Look-ups in named tables: a row name and a column name give one cell, copied from the table.

Table tabaku
         subita  gumi  butum
fazo        7.9   1.8    9.3
lekalus     2.3   2.7    4.4
dunota      7.0   7.7    3.0
vunim       6.9   4.9    7.6
pafuv       4.4   6.4    6.1
damu        3.9   4.8    6.9
mab         8.3   4.3    5.1

mab, subita: 8.3
damu, subita: 3.9
mab, gumi: 4.3
fazo, butum: 9.3
pafuv, subita: 4.4
dunota, butum: 3.0
vunim, subita: 6.9
mab, butum: 5.1
dunota, gumi: 7.7
damu, gumi: 4.8
fazo, gumi: 1.8
lekalus, gumi: 2.7
lekalus, butum: 4.4
pafuv, gumi: 6.4
lekalus, subita: 2.3
fazo, subita: 7.9
dunota, subita: 7.0
Row with the largest butum: fazo

Table noriluf
columns: mababut, boz, gafom, sir, dadigep
kiba: [2.870, 2.355, 6.102, 6.857, 8.828]
zomal: [4.031, 6.567, 5.072, 7.636, 2.551]
lik: [2.344, 3.202, 6.452, 7.294, 7.068]
soka: [6.111, 4.502, 4.527, 5.429, 3.667]
bireb: [2.835, 6.463, 4.093, 8.238, 3.495]
zolade: [7.074, 5.419, 7.456, 4.258, 5.997]
nati: [6.044, 4.795, 5.935, 3.591, 6.814]
fafigog: [5.909, 4.830, 4.777, 4.414, 3.209]
ses: [6.671, 5.924, 5.108, 2.575, 7.118]
zab: [7.309, 7.116, 4.721, 5.939, 3.575]
basa: [5.997, 6.386, 6.657, 4.206, 5.399]
sumu: [7.983, 8.057, 4.833, 2.683, 3.724]
tul: [3.358, 6.791, 5.313, 5.065, 5.146]

sir of zolade = 4.258
sir of tul = 5.065
mababut of soka = 6.111
mababut of zomal = 4.031
mababut of ses = 6.671
sir of sumu = 2.683
dadigep of kiba = 8.828
sir of kiba = 6.857
mababut of zolade = 7.074
dadigep of basa = 5.399
dadigep of tul = 5.146
dadigep of soka = 3.667
gafom of bireb = 4.093
mababut of fafigog = 5.909
sir of nati = 3.591
boz of zomal = 6.567
gafom of zab = 4.721
dadigep of lik = 7.068
mababut of nati = 6.044
boz of bireb = 6.463

Table bupe
	posopa	bita	vomor	bemed	bidul	gozenag	liv
gek	171	136	171	104	153	155	170
kug	173	120	162	69	168	124	164
favi	62	133	87	207	92	130	42
rana	129	119	118	130	131	116	88
zabop	84	154	108	188	118	123	77
rab	201	117	138	65	171	101	172
doveg	186	126	162	98	151	139	171

doveg, vomor: 162
favi, posopa: 62
favi, bidul: 92
gek, vomor: 171
zabop, bita: 154
zabop, bidul: 118
favi, vomor: 87
rana, bita: 119
kug, bemed: 69
Which row has the largest vomor? gek

losa.tsv
	zovel	pipo	kuz	nev
dimep	7539	2684	4614	5667
geni	4320	6037	1491	3863
kuvub	6844	3268	3581	5100
luk	1917	4320	3044	4455
furapa	2863	4182	5544	4035
dogozu	3683	4277	6784	3861

kuvub, kuz -> 3581
dogozu, nev -> 3861
geni, nev -> 3863
dimep, zovel -> 7539
dogozu, pipo -> 4277
furapa, nev -> 4035

makenos:
columns: bifin, mafo, pak, ton, zinotif, gupaz, lizet, vosiref, sevufo
tig: [184, 221, 108, 138, 105, 187, 178, 174, 193]
zubodok: [106, 84, 169, 165, 176, 116, 114, 104, 111]
kizetu: [121, 49, 198, 144, 183, 89, 111, 142, 107]
dom: [123, 151, 132, 155, 162, 165, 135, 107, 131]
siz: [170, 199, 123, 123, 122, 165, 164, 166, 176]
kud: [176, 192, 128, 129, 114, 158, 167, 169, 181]
retibeb: [175, 222, 117, 144, 95, 171, 179, 173, 187]

siz, zinotif -> 122
zubodok, gupaz -> 116
retibeb, pak -> 117
dom, vosiref -> 107
dom, gupaz -> 165
kud, zinotif -> 114
siz, mafo -> 199
zubodok, pak -> 169

nav:
         tiner  furu  soperit  kef  seb  vup  gof
sut        157   254      234  235   97  110  138
guk        215   126      176  216  112  162  215
luz         66    73      171  170  182  170  139
pumomit    241    75       94  233  177  149  229
bosivo     105   114      193  179  172  206  224
fuf        205   209       61   68  123   90  177
risonev    190   176      230  119  177  125  213
mil        131   175      189  226  219  160   92
vifole     167   211      197  219  201  107  119
pimot      145   117       64  111  242  165  228
valafu      91    97       70  220  167   84  216

soperit of bosivo is 193
tiner of valafu is 91
seb of sut is 97
seb of guk is 112
vup of risonev is 125
furu of risonev is 176
tiner of pimot is 145
kef of guk is 216
kef of bosivo is 179
gof of vifole is 119
soperit of luz is 171
vup of luz is 170
furu of valafu is 97
gof of risonev is 213
soperit of valafu is 70
soperit of vifole is 197
soperit of fuf is 61

